Turns in one plane each, and the order they were made in; the first pair answered:
turn K_684:
[ 13 -12  -7   8 -20   8  -4   0 -23 -29  -6 -29  -4  11 -12   0   5  -7
  -7 -16  14 -11   1  12  -1   2  -6  -8  -8  17  -7] => [ 14 -11  -7  10 -20   7  -4   3 -24 -27  -6 -28  -7  11 -12   0   3  -8
  -8 -16  12 -12   4  12  -2   4  -5  -7  -5  16  -5]
[ -7  -1  -6 -16  17   4  17   1  13   7  12 -11  13   3  13  12 -20   5
  -2   4   0   4  -1  -5   9 -14  11  15 -17   8   9] => [ -4  -3  -6 -11  16   2  20  -2   5  14  11  -7  15   4   9  16 -22  -1
  -1   3  -4  -5   5 -12  11 -17  15  19  -9   9   9]
[ -6  18  -1 -12   3  -1 -17  11  17  -5  -1 -17   8   5  13   2  -8  28
  15  10  20  31  -6  22  -5   9   1   3 -14  -6   0] => [-12   4 -18 -17  16  16 -14  19  10  -4  -3  -8  16   4  15  -4   0  12
   1   0  -9   9 -12  16  -1  15  22   4 -32   9  11]
[-20   1 -19  -7   6  16  -3  -5  -2   1   1 -12   9  -5   6   6 -14  17
  -2  12   8 -10   0  22  -2  -2  19   7 -25  30  17] => [-19  -4 -18   4   5  15   0 -11 -21  12  -1  -3  11  -3   0   9 -15   8
  -2   6  -1 -22   9  10   0 -10  24  11 -10  29  17]
turn K_338:
[-10   4 -13 -20   1 -10  -4   5  11 -18   7 -21 -10   5  -2  12  10  17
  -6   1  19   2 -29   2  15  -4   9 -21   6 -11  17] => [-13  -8 -22 -14   5  -3   4   2  -8  -4   3 -13  -5   4  -5  15  11   4
 -10  -9  -2 -19 -22 -10  19  -7  25 -18  10  -4  26]
[ 13  25   4 -21   3 -21  -6 -10  20 -22  -3  10   3  10 -11  -6   1  12
  17   6  21  27 -27   1 -13   8 -23   7  -5 -25   1] => [ -4  -3 -34 -19  17   5  13  -5   4   9  -8  18  19  -1  -9  -2  -7   3
  -1   7 -17  -7 -18  -7  -6  -1  24  28 -27   5  31]
[  2   5   1  -6   7  -6  -2  -1  16  -8   5  -2  -8   1   9   0  11   6
   2  -3   1   8  -4  -4  -7  11   1 -10 -13  -6  -1] => [ -4  -4  -7  -4  10   1   5   0   3   4   2   2  -4   0  10   4  11  -5
  -3  -6 -14  -9  -1 -10  -3  10  15  -3 -14   1   6]
turn K_939:
[-22  38 -23 -17   5   0  -1   0 -19  -1  -5   5  -3  34  15  27 -19  -9
   9  10   2  -7  12  34  -4   4   1  27  10  -3   3] => [-25  36 -27 -22  12   6  -2   3  -8  -8  -5   5  -1  34  21  22 -15 -10
   3   8  -5  -7   5  37  -5   9   3  22  -1  -2   6]
[ -8 -16  -6  13  -9   7  -6   4   3  11  12 -13 -17 -30  23  10 -18   3
   5   1  42  -7  -4   6   8 -26 -12  40 -21  25  -1] => [ -9 -22 -13   5   3  19 -12  11   9  -1   9 -10 -17 -26  28  -1  -3 -11
  -5  -9  19 -22 -17   5  11 -15  -4  30 -42  33   2]
[  7  -8 -15  -5   2   4   5  -2  24  12  13 -11   2 -11   3  20 -22  23
   4  16  16  15   8  10  -3 -19   5   0  -3   8  -1] => [  5 -16 -26 -13  17  17  -1   7  27  -5   9  -2   2  -8  11   6  -6   3
 -10   2 -12  -2  -5   5  -1  -6  14 -12 -24  16   6]
Then:
Each pair is 2 to 3 turns apart.
[-19 -19  -7 -10   9  10   8  -5  13  -2   1   4   9  -2  12 -12  -8   3
  -9   9 -17  -2 -11 -16   8  -1  22 -10 -30  17  15] => [  1   6  29   4  -9 -21  -3 -16   4 -11   2   6  -5   8  -4 -10   0   7
   9   0  15  15   0 -19   7  -4 -21 -21  14 -16 -12] : K_684 then K_338
[ -8 -17 -49  -8  27  29  -5  12  -9  10  -3  13  19  -3  -3  -2  10  -4
  -6  -6 -11 -14 -18 -16  -4   5   5  20  -5  30  14] => [ -6  -1 -37 -19  20  22 -16  14  23 -11   3  -2  10  -4   9  -4   5  19
   3   8  21  20 -32   5 -15  10 -18  14 -15  22   6] : K_338 then K_338
[  4  11  18  20 -12  -5   5 -16 -22  27  -3   7  -4   5 -14  10 -14  -3
  13  -3  13  -9  23 -13  -1 -17  -9   3  40  -5  -7] => [-14   4  -7 -12   0  21   5   1  38   0  -2 -13   2  -6  19   0 -23  19
  -2  21  15  14  -5  18 -13  -1   5   2 -27  24  11] : K_338 then K_684
[  1  -5 -16   0  -1  14   6   4  12   4  -1   0  -6  -5   5   8 -11   8
   1  18  -2  -2   6   9  -6  -9   7   9 -15   9  13] => [ 10   6   3  -2  -6   0  -2   1  20  -8   1  -1 -14   2   0   6  -6  11
   9  16  13  11   4  12 -10  -5 -16  -3  -4  -6  -1] : K_338 then K_338
[ 19  -8   3   1  -4   1  -5  -7  -9  -5   0  10  -8  -1   0   0  11 -17
 -10  -4 -11 -15  -1 -15   5   5 -10 -12   4  -7  -2] => [  8 -15 -12  -4   0  15   1  -4  -2   2   0   5  -5  -9   5   2   3  -9
 -14   4 -17 -19  -2 -11   4   1   6  -6 -13   5  11] : K_338 then K_338
[-14  12  -6 -22  23  14 -25  18  15 -13  -6   1  -3   4  15 -12  14   1
 -14   5 -18  -8  12  10   0  11  -2  -2 -14   4   5] => [ -6  18   4 -20  21   7 -31  16  16 -20  -7   3  -7   8  11 -15  20   0
 -12   0 -11  -3  12   9  -3  13 -17  -7  -4  -6  -7] : K_338 then K_338
[  2  -1  -8   3 -17   1  11   9 -32  28  -5  -3  10   0 -11  14 -11  14
  10   5   5  -1  27  -7  -3 -26  24  23  17   3   8] => [ -3   6 -10 -14 -13   5   1  19  14   1  -3 -18   6  -2   8   4 -12  35
   8  19  22  27   3  15 -16 -11  12  15 -17   8   7] : K_684 then K_684
[ -1  -2   0 -12  16   4 -18  10  22 -26   0  -6   3  -1  15 -14  21 -22
 -12  -3 -23  -6 -26  11   2  22   1  -7 -26   3  10] => [  5   4  12  -9  13  -3 -21   8  21 -31  -2  -6   0   4  12 -15  26 -22
  -8  -7 -17  -4 -25   8   0  22 -10 -10 -17  -6   1] : K_338 then K_338
[  5   4   0  -8  10   1  -5  12  20 -12   0 -14   0  -7   9  -5   6   9
   5   0  11   7 -12  11  -1   9  -8  -6 -17  -1   2] => [  7  -5  -4   6  12   2   2   7 -17   9  -2   4   5  -6  -4  -1   9 -11
   1 -15 -13 -22   3 -11   9   1   8   0  -2   0   6] : K_684 then K_684
[-15 -16 -26 -16   2  18   3  15   9   7  -7 -16  14 -13  15  -3 -15   4
 -11  11 -19   1  -3   5  -9  -7  23  -5 -25  25  21] => [ -9 -11 -17 -21   8  18 -10  20  18 -15  -6 -14   8  -5  18 -12   2  -8
 -16   0 -25   1 -15   4 -11   6   9 -22 -31  15  13] : K_338 then K_338 then K_684
[ 12  13  -1  -1 -16 -19 -11 -16 -14  -1 -25 -22   8 -36  -4   5 -12  24
  -1  -2  16  16 -10  -3  -6  -8 -18  18   4   8   0] => [  5   0 -19 -12  -4   0 -14  -8  -6 -10 -30 -17  15 -37   4  -4  -1  13
 -14  -9 -12   0 -20  -3  -5   2   4  17 -22  26  11] : K_684 then K_684
[ 19   6   3  16   5  -7   5  -1 -20   8   5   9  20 -17 -18  14 -19   4
 -13  19  -2  -9  -1   0   0 -35  10  -2   8  19  -6] => [ 17  11   3   5   6  -5   0   5   7  -8   4  -2  18 -18  -6  11 -21  17
 -14  28  10  10 -17  15 -10 -27   0  -8 -11  19  -6] : K_684 then K_684
[  5  -6  -3  -3  12   8 -20  13  13 -27   4  -2  -8  12  12 -27  21 -20
 -14 -12 -11   7 -18  -1  -5  30 -16 -19 -24   0  -2] => [  5 -17  -6  15  11   8  -7   4 -31   5   4  13  -3  10  -7 -17  18 -36
 -13 -24 -29 -19   5 -23   7  16   3  -4   6   1   5] : K_338 then K_684
[ 15   2   8  14 -14 -16 -14 -13  -6 -19  -2   7  -3   1   3   5   8 -23
   4 -12   6   6  -1  19 -11  -3 -13 -17   4  -7   4] => [ 12  -1   7  21 -16 -17  -7 -19 -18  -6  -4  11  -2  -2  -3  10   2 -23
   5 -11   5   1   7  17  -6  -9  -5 -10  16  -3   6] : K_338 then K_338 then K_684
